In the data rows, the value 128 means zero.
Here is a table of points, one per row:
[146 149 147 143 158 150 158 168 154 147 157 166 145 172 157 167 158 163
 152 149 151 157 142 145 166 137 141 132 133 130 110 111 107  91 102  92
  81  87  78  95  86  94  84  82 103]
[180 167 164 171 165 159 163 163 158 171 158 161 149 154 133 150 135 122
 115 101 119 112 108  99  87  96  93 102 107 107 126 139 134 143 164 162
 171 174 178 181 161 167 165 162 154]
[ 83 110  97 108  94  82  84  90  92 103  98  94 123 106 104 122 128 121
 122 151 142 141 142 155 154 159 152 135 142 147 134 136 130 137 143 113
 115 108 117 100 112 107 109 111 120]
[105 112 109 100  88 101  99 111 119 105 122 134 116 107 116 130 131 129
 136 120 136 123 138 148 133 140 146 137 134 116 129 122 115 122 121 123
 122 126 138 130 126 122 131 109 133]
[163 177 170 165 170 175 171 156 181 158 156 143 148 147 142 128 129 120
 122 114 107 109 121 106  98  91 110 121 112 133 130 145 142 148 155 161
 160 172 179 183 179 179 181 173 162]
[131 128 111 102 117 107 101 104  90  90 106 106 103 109 106  98 119 101
 127 119 118 124 127 113 117 126 110 146 127 127 136 130 140 149 137 128
 141 139 145 145 139 143 149 139 144]
[143 127 136 136 128 138 136 119 131 143 133 144 137 134 137 139 147 132
 140 137 149 137 134 148 142 129 125 142 136 123 120 123 127 112 111 109
 106 120 117 110  94 111 109 120 109]
[109 115 102 119 110 111 131 124 123 129 117 135 131 125 130 123 136 139
 131 133 127 129 128 117 128 121 133 106 127 117 113 121 119 123 116 123
 129 131 124 117 127 123 128 131 123]
[137 129 113 108 109 114 113 105 103 113 104 116 111 119 124 111 125 118
 123 121 126 128 131 136 112 131 130 135 129 140 131 146 133 132 139 137
 136 129 125 145 141 145 143 130 134]
[133 148 130 136 137 155 154 150 135 146 155 148 156 139 132 145 138 130
 134 124 138 133 131 115 106 111 104  86  93  95  98  92 102 111  84  90
 108  95  98  98 112 101 109 111 119]
[102 117 112  96 111 113 104 126 124 120 133 127 142 134 121 134 133 142
 137 139 125 109 119 130 138 136 116 135 123 128 132 122 119 126 140 138
 120 116 130 127 115 116 135 119 121]
[128 100 110 118 114 113  98 103 100  90  99  92 104 100  94  97 103 105
 106 117 110 126 110 135 125 127 120 122 135 139 136 138 130 153 142 129
 140 153 141 143 142 149 158 167 140]
[136 124 152 157 164 153 152 160 161 185 178 152 165 172 167 171 151 147
 155 146 155 158 140 134 132 127 130 120 126 107 110 102 101  94  91  87
 100  86  77  68  85  92  86  98  92]
[153 164 154 157 166 166 146 157 135 134 132 114 127 110 115 108  98 112
 116 111  87 105 104 103 123 108 116 126 139 145 150 157 167 174 180 192
 201 208 205 208 223 199 202 199 182]
[105  98 113 109 119 109 105 113 117 115 118 125 109 130 119 128 134 130
 137 142 140 152 156 159 163 162 160 156 153 159 136 143 136 130 130 111
 118 116  96 106  97 106 111 102  96]
[ 94  86  97  92  94 115 101  95 104 109 120 112 108 112 114 112 123 137
 142 128 135 138 152 154 145 149 161 156 152 140 131 145 140 130 116 126
 107 116 115 111 106 106  88 107 102]
[143 136 161 160 171 158 169 163 154 156 156 144 155 154 157 137 148 136
 125 139 128 116 112 104  98  95  89  98  84  98 104  83  71  84  70  84
  73  79  80  91  75 107  87  81  92]
[108 131 128 114 127 129 130 136 130 139 137 143 143 137 150 128 132 128
 119 138 125 132 119 120 119 122 104 104 114 107 126 107 114 122 121 114
 112 109 109 113 117 117 116 122 115]
[106 107 106 104 113  96 111 103 108  96 106  94 110 122 120 138 131 135
 127 140 149 136 162 152 139 144 151 146 144 144 141 129 134 131 129 122
 118 125 118 118 113 125 109 127 124]
[ 95 110  98 119  98 111 111 115 115  99 117 112 110 112 147 129 122 138
 130 143 130 142 141 145 162 155 149 148 147 137 130 129 129 129 114 121
 129 104 119 121 125 129 110 132 124]
[110  97  95  94  85  94 107 107 119 104 102 112 106 110 117 118 123 133
 133 134 144 160 157 142 169 171 158 157 161 143 146 135 132 128 127 135
 113 105 100 101 117 103 100 102 103]
[171 168 166 173 165 160 173 159 155 164 146 156 147 136 136 138 124 114
 122 106 119 111  99  96  95  99 123 115 135 127 135 150 154 160 175 172
 200 207 195 195 198 199 191 183 170]
[103  94 103  96  93 103 101  87 113 124 114  93 112  99 110 109 125 136
 144 134 151 142 144 162 157 173 165 155 149 155 150 147 126 132 124 116
 126 111 113 105 108 109 110 112 113]
[106 111 107 104  97  97  99  92 105  89  99  95  90  77 107 105 104 107
 113 113  94 103 109 111 119 121 132 128 123 132 145 131 150 129 129 161
 154 161 160 155 155 157 150 160 161]
[127 132 131 127 132 128 136 113 108 116 105 124 123 147 127 125 124 141
 133 147 138 140 144 124 139 134 136 136 134 133 124 130 132 133 132 135
 141 102 141 114 131 135 126 114 147]
[151 160 161 174 166 164 167 179 164 163 163 170 159 156 134 147 127 126
 128 104 117 102 109  95  92  98  92  76  78  93  81  84  84  81  71  81
  62  72  60  74  80  70  77  82  79]
[126 101 112 109  88 101  78  94  82 102  83 101  87 102  96  88  95  82
  79 109 103 100  94 115  98 118 124 137 133 133 126 133 137 136 160 163
 143 156 164 179 159 151 166 171 177]
[ 97  99  88  85 116  92 100  96  90  97  97 112 108 108 115 115 127 125
 131 145 137 154 154 160 157 152 168 156 150 142 149 145 159 129 129 105
 119 100 102 107 101  81 105 100 116]
[160 174 165 175 170 177 164 179 186 153 156 153 146 143 144 134 124 128
 117 111 118  97 103  97 117 107 106 120 120 127 143 127 147 153 157 178
 170 195 192 187 180 186 176 177 163]
[145 142 145 137 154 137 151 141 145 149 152 142 149 152 158 159 149 157
 149 152 152 156 140 152 141 146 135 130 122 137 132 130 115  99 105 100
  94  84  95  88 100  80  89  91  98]
[174 154 183 183 152 159 156 160 170 160 150 146 152 143 139 132 125 133
 121 101  97  99  97  95  99  84  89 107 106 107 116 137 143 149 154 156
 158 184 160 152 162 160 168 154 150]
Along one direction, these points spread out more than along any other. Take the direction at right angles to it along which they spread out most. Go by this last direction. Where along it does each point below lie, from 0 to 99? 50 is the average, and the first point above lies past it. One standard deviation of the points above along it is 16.
[105 112 109 100  88 101  99 111 119 105 122 134 116 107 116 130 131 129
 136 120 136 123 138 148 133 140 146 137 134 116 129 122 115 122 121 123
 122 126 138 130 126 122 131 109 133] 41
[131 128 111 102 117 107 101 104  90  90 106 106 103 109 106  98 119 101
 127 119 118 124 127 113 117 126 110 146 127 127 136 130 140 149 137 128
 141 139 145 145 139 143 149 139 144] 36
[126 101 112 109  88 101  78  94  82 102  83 101  87 102  96  88  95  82
  79 109 103 100  94 115  98 118 124 137 133 133 126 133 137 136 160 163
 143 156 164 179 159 151 166 171 177] 27
[143 136 161 160 171 158 169 163 154 156 156 144 155 154 157 137 148 136
 125 139 128 116 112 104  98  95  89  98  84  98 104  83  71  84  70  84
  73  79  80  91  75 107  87  81  92] 80
[127 132 131 127 132 128 136 113 108 116 105 124 123 147 127 125 124 141
 133 147 138 140 144 124 139 134 136 136 134 133 124 130 132 133 132 135
 141 102 141 114 131 135 126 114 147] 47
[137 129 113 108 109 114 113 105 103 113 104 116 111 119 124 111 125 118
 123 121 126 128 131 136 112 131 130 135 129 140 131 146 133 132 139 137
 136 129 125 145 141 145 143 130 134] 40
[106 107 106 104 113  96 111 103 108  96 106  94 110 122 120 138 131 135
 127 140 149 136 162 152 139 144 151 146 144 144 141 129 134 131 129 122
 118 125 118 118 113 125 109 127 124] 38
